In the rows, zero is written as 128.
Each path below is one point turned by a fixed rotation once a step. After each direction that follows a path, write how fast that rotation turns it, in degrees each step (0 if it stays still).
Each turn is a multiple of 5 degrees from 10 to 175, or 0.
Each row of a path follows its step; steps can be skipped.
path 1
step 0: [129 123 130 135 123 140 130 137 128 122 133 128 114 133 131 116 138 132
 122 118 139 124 123 145 139 129 121 126 130 129 132 130 133 119 134 134
 118 138 112 122 136 135 133 121 127 126 122 142 124 125 135 116 140]
step 1: [131 131 125 140 136 126 118 139 122 129 125 123 128 114 136 142 135 122
 133 122 120 128 122 115 133 132 146 122 125 133 120 135 118 124 130 127
 122 143 137 133 132 121 126 111 128 128 127 132 139 123 134 134 125]
step 2: [125 125 132 126 122 129 124 130 122 119 131 129 124 132 142 126 129 125
 117 138 138 127 124 134 128 144 122 132 125 128 126 131 121 144 126 127
 114 114 141 145 124 132 132 127 144 135 124 120 131 132 117 128 120]
step 3: [131 127 127 124 132 129 122 127 140 129 131 124 121 128 123 120 116 115
 140 135 120 122 118 111 125 123 125 134 124 122 124 112 112 142 129 142
 127 127 123 119 122 128 121 135 127 126 135 131 124 130 132 112 125]
step 4: [124 130 139 126 134 116 125 130 148 128 115 135 144 129 132 134 127 122
 126 126 145 120 141 119 120 123 132 130 137 138 131 121 139 127 126 121
 128 118 129 124 136 128 138 122 122 124 128 119 120 130 125 124 138]
step 5: [134 138 115 133 128 130 127 119 127 132 125 124 131 126 126 126 123 135
 123 121 128 110 126 147 139 131 132 132 130 127 112 126 143 122 118 125
 133 135 124 125 122 120 111 138 128 117 130 119 121 129 116 125 123]
step 6: [120 132 130 136 126 137 137 139 113 123 135 150 135 122 122 126 127 125
 141 135 125 138 125 135 128 124 128 133 132 124 126 133 130 124 121 119
 125 122 115 123 131 140 124 111 120 113 129 136 138 126 126 129 128]
step 7: [131 131 134 123 129 131 115 120 118 132 130 120 136 133 127 140 138 132
 118 121 115 143 125 124 131 128 136 132 128 114 125 118 124 116 138 120
 119 124 126 132 136 122 135 132 138 131 122 135 140 143 123 123 133]
step 8: [136 117 134 132 121 122 144 130 129 130 121 121 128 143 123 122 139 125
 135 131 136 132 123 111 138 143 126 130 115 127 139 133 127 137 124 125
 139 129 127 134 124 123 124 133 132 127 119 141 131 126 118 131 118]
step 9: [120 130 120 119 123 130 134 132 138 130 133 126 127 125 125 127 117 129
 128 142 125 125 142 120 117 116 134 128 135 116 135 136 129 142 140 127
 132 131 150 132 129 119 117 135 121 130 125 125 138 133 131 123 131]
step 10: [127 131 142 125 124 131 138 126 138 121 123 116 122 144 124 131 122 127
 121 138 127 127 130 141 115 127 116 122 125 132 114 124 134 121 139 128
 128 134 125 124 130 134 136 129 122 127 128 128 106 115 124 131 138]
step 11: [125 136 122 122 143 130 125 122 121 121 125 129 127 121 127 123 129 135
 130 120 134 121 114 124 128 128 138 104 144 130 133 134 126 123 120 125
 139 148 124 124 136 133 123 127 119 129 137 134 122 127 126 130 125]
Directions:
[126 129 128 129 128 127 130 128 126 127 129 130 126 129 125 123 129 129
 127 131 130 126 122 128 132 132 126 127 128 129 133 126 129 126 128 130
 128 130 126 130 124 127 124 131 125 130 131 129 127 130 128 125 126] : 130
